In the data rows, the value 50 means zero.
Every row has one hidden group. There are 8 groups. Groups can overlap: rows of different groups may look alike.
The rows in order, each followed by its group:
[28. 35. 49. 56. 48. 38. 27. 40.] A
[46. 36. 40. 49. 55. 40. 31. 41.] B
[52. 53. 58. 59. 51. 29. 40. 67.] C
[73. 80. 67. 40. 46. 64. 72. 61.] D
[50. 63. 59. 43. 49. 73. 73. 51.] C
[54. 70. 61. 45. 51. 58. 67. 63.] C
[32. 15. 44. 71. 51.  2.  0. 56.] E
[39. 31. 51. 61. 44.  9.  0. 60.] E
[62. 72. 54. 25. 52. 92. 99. 38.] F
[51. 82. 67. 20. 49. 99. 99. 44.] C
[57. 38. 40. 56. 54. 40. 34. 39.] B
[23. 28. 48. 65. 47. 19. 11. 51.] A
[27. 20. 34. 71. 47.  9.  0. 49.] E
[54. 41. 42. 47. 51. 33. 34. 57.] G
[35. 22. 36. 69. 54. 19.  2. 45.] E
[40. 32. 42. 71. 45. 13.  5. 42.] E
[59. 53. 53. 43. 48. 52. 56. 43.] D
[41. 26. 41. 57. 53. 25. 16. 48.] B
[73. 53. 38. 33. 52. 67. 65. 41.] B
[53. 66. 64. 48. 50. 58. 69. 58.] C
[31. 24. 42. 71. 50.  8.  0. 57.] E
[77. 60. 37. 37. 62. 70. 83. 43.] B
[49. 62. 59. 46. 46. 56. 67. 69.] C
[63. 45. 39. 40. 57. 55. 54. 37.] B
[65. 42. 38. 46. 53. 54. 46. 38.] B
[26. 23. 43. 72. 50.  9.  0. 57.] A
[35. 24. 42. 65. 47.  4.  0. 49.] E
[31. 68. 66. 49. 41. 63. 67. 51.] G
[76. 77. 62. 42. 41. 60. 78. 67.] H
[42. 62. 62. 59. 41. 60. 49. 49.] C
[79. 56. 43. 31. 61. 75. 81. 40.] B
[48. 60. 53. 60. 51. 40. 44. 67.] C
[46. 69. 55. 36. 54. 81. 88. 58.] C
[51. 80. 71. 49. 48. 77. 92. 70.] C
[49. 49. 52. 44. 52. 58. 61. 50.] F
[68. 54. 36. 35. 58. 74. 66. 44.] B
[46. 58. 57. 47. 49. 64. 66. 49.] G
[69. 48. 39. 39. 52. 66. 66. 36.] B
[69. 51. 51. 46. 41. 39. 43. 53.] D
[44. 59. 52. 28. 59. 97. 99. 45.] C
[69. 73. 67. 48. 40. 70. 80. 63.] H
[38. 30. 38. 62. 52. 20. 11. 47.] E
[61. 59. 55. 43. 49. 59. 63. 53.] F
[50. 71. 59. 51. 49. 62. 77. 63.] C
[51. 29. 35. 61. 52. 30. 24. 51.] B
[47. 60. 57. 38. 52. 79. 80. 42.] F
[32. 31. 47. 68. 50. 32. 20. 38.] E
[49. 80. 71. 33. 49. 99. 99. 54.] C
[36. 23. 40. 75. 45.  9.  1. 50.] E
[35. 26. 39. 59. 54. 15.  6. 51.] E
[62. 43. 38. 38. 52. 49. 48. 33.] B
[68. 40. 42. 47. 54. 37. 42. 43.] D
[42. 68. 54. 38. 54. 81. 86. 50.] C
[55. 85. 66. 26. 56. 99. 99. 51.] C
[51. 34. 39. 58. 56. 29. 24. 49.] B
[59. 47. 40. 36. 57. 62. 52. 35.] B
[20. 18. 40. 71. 49. 22.  9. 47.] A
[54. 68. 53. 45. 49. 79. 79. 41.] F
[53. 66. 64. 61. 35. 49. 57. 54.] G
[45. 26. 45. 71. 45. 23. 12. 44.] E
[62. 84. 71. 49. 45. 66. 84. 69.] C
